[[137 154 145 116 131 135]
 [107 139 154 124 147 134]
 [117 135 142 113  99 102]
 [103 151 113 122 109 133]
 [131 112 154 109 128 156]
 [124 130 119 134 108 114]
 [138 115 119 148  99 124]
 [104 115 115 131 101 113]
 [111 145 145 108 157 132]]
:
[[137 154 145 116 131 135]
 [117 135 142 113  99 102]
 [131 112 154 109 128 156]
 [138 115 119 148  99 124]
 [111 145 145 108 157 132]]

[[137 108 139 125 130 122 127 115 123 126 126]
 [123 132 136 121 121 129 137 128 128 130 138]
 [121 144 135 134 105 125 120 129 123 129 108]
 [124 116 136 131 132 122 121 109 145 125 128]
 [111 125 108 135 129 134 123 127 116 136 138]
 [114 120 107 139 120 130 116 138 120 124 149]
 [117 133 127 118 141 123 137 141 132 116 121]
 [122 121 134 132 131 124 121 111 147 125 129]]
:
[[137 108 139 125 130 122 127 115 123 126 126]
 [121 144 135 134 105 125 120 129 123 129 108]
 [111 125 108 135 129 134 123 127 116 136 138]
 [117 133 127 118 141 123 137 141 132 116 121]]

[[113 150 111 151 152 117 149 128]
 [115 139 142 146 133 117 102 145]
 [103 143 150 152 134 102 105 157]
 [113 154 107 152 155 118 148 116]
 [116 145 145 140 137 110 106 152]]
:
[[113 150 111 151 152 117 149 128]
 [103 143 150 152 134 102 105 157]
 [116 145 145 140 137 110 106 152]]

[[158 102 112 155 156 155 153 151 152]
 [117 139 141 118 116 115 119 117 116]]
:
[[158 102 112 155 156 155 153 151 152]]

[[121 144 137 136]
 [117 144 108 146]
 [113 129 108 141]
 [121 147 148 126]
 [101 126 137 131]]
:
[[121 144 137 136]
 [113 129 108 141]
 [101 126 137 131]]

[[111 136 133 142  98 139 102 103 138 112 127 145]
 [127 136 105 103 153 122 146 155 103 126 134 118]
 [155 103 138 134 122 104 116 134 134 150 102 130]]
:
[[111 136 133 142  98 139 102 103 138 112 127 145]
 [155 103 138 134 122 104 116 134 134 150 102 130]]

[[139 115 140 141 126 115 134 122]
 [145 124 109 123 151 127 133 149]
 [135 139 130 117 126 131 118 131]
 [125 135 123 112 125 130 115 132]
 [125 131 135 129 131 136 139 125]
 [145 116 139 142 128 116 137 124]]
:
[[139 115 140 141 126 115 134 122]
 [135 139 130 117 126 131 118 131]
 [125 131 135 129 131 136 139 125]]

[[137 133 140 141 125 121 122 138 122 140 149 107 107 141]
 [128 104 130 108 143 143 146 116 140 132 110 145 146 132]
 [153 114 152 153 113 111 110 124 116 152 143 112 112 153]
 [117 112 120 117 147 136 145 115 143 122 142 149 150 116]
 [119 150 116 116 138 112 134 117 143 115 134 131 130 119]]
:
[[137 133 140 141 125 121 122 138 122 140 149 107 107 141]
 [153 114 152 153 113 111 110 124 116 152 143 112 112 153]
 [119 150 116 116 138 112 134 117 143 115 134 131 130 119]]
---
[[139 134 129 142 112 129 128]
 [131 152 124 143 112 123 117]
 [141 151 142 145 102 123 123]
 [142 151 144 143 100 124 125]]
:
[[128 117 123 125]
 [129 123 123 124]
 [112 112 102 100]
 [142 143 145 143]
 [129 124 142 144]
 [134 152 151 151]
 [139 131 141 142]]

[[122 138 138 115]
 [132 117 132 152]
 [128 126 124 130]
 [110 137 142 119]
 [144 131 124 124]
 [131 117 130 154]
 [136 136 132 115]
 [129 121 128 139]
 [147 134 124 119]
 [143 130 126 128]
 [128 119 135 145]
 [142 128 126 129]]
:
[[115 152 130 119 124 154 115 139 119 128 145 129]
 [138 132 124 142 124 130 132 128 124 126 135 126]
 [138 117 126 137 131 117 136 121 134 130 119 128]
 [122 132 128 110 144 131 136 129 147 143 128 142]]

[[117 109 150 106 140 158 111]
 [104 102 152 125 146 153 103]
 [106 102 154 118 147 157 104]
 [107 112 133 143 132 131 110]
 [130 124 134 101 126 146 126]]
:
[[111 103 104 110 126]
 [158 153 157 131 146]
 [140 146 147 132 126]
 [106 125 118 143 101]
 [150 152 154 133 134]
 [109 102 102 112 124]
 [117 104 106 107 130]]

[[139 143 137 111 138 132 114]
 [119 113 112 144 120 121 143]
 [148 143 147 112 148 147 113]
 [146 147 147 107 145 142 109]]
:
[[114 143 113 109]
 [132 121 147 142]
 [138 120 148 145]
 [111 144 112 107]
 [137 112 147 147]
 [143 113 143 147]
 [139 119 148 146]]

[[127 119 117 127 108 133 134 149 150 123 137 133 123 113 151]
 [141 128 125 110 122 125 116 139 141 120 143 129 145 132 128]
 [109 107 113 138 123 138 129 131 131 125 114 126 101 108 135]
 [139 123 120 119 113 118 128 136 135 127 140 144 140 127 134]
 [134 143 142 122 138 136 119 123 124 139 133 130 146 142 115]]
:
[[151 128 135 134 115]
 [113 132 108 127 142]
 [123 145 101 140 146]
 [133 129 126 144 130]
 [137 143 114 140 133]
 [123 120 125 127 139]
 [150 141 131 135 124]
 [149 139 131 136 123]
 [134 116 129 128 119]
 [133 125 138 118 136]
 [108 122 123 113 138]
 [127 110 138 119 122]
 [117 125 113 120 142]
 [119 128 107 123 143]
 [127 141 109 139 134]]

[[131 142 128 117 120 140 130]
 [125 152 124 116 131 143 129]
 [126 127 133 122 121 133 125]
 [127 116 141 137 138 129 130]
 [129 122 121 116 126 130 134]
 [123 125 119 137 139 134 120]
 [122 129 139 120 108 144 123]
 [126 135 136 133 123 123 130]
 [124 109 126 125 134 121 134]
 [122 125 131 131 125 133 113]
 [130 130 121 111 144 138 118]
 [119 140 134 121 139 121 137]]
:
[[130 129 125 130 134 120 123 130 134 113 118 137]
 [140 143 133 129 130 134 144 123 121 133 138 121]
 [120 131 121 138 126 139 108 123 134 125 144 139]
 [117 116 122 137 116 137 120 133 125 131 111 121]
 [128 124 133 141 121 119 139 136 126 131 121 134]
 [142 152 127 116 122 125 129 135 109 125 130 140]
 [131 125 126 127 129 123 122 126 124 122 130 119]]
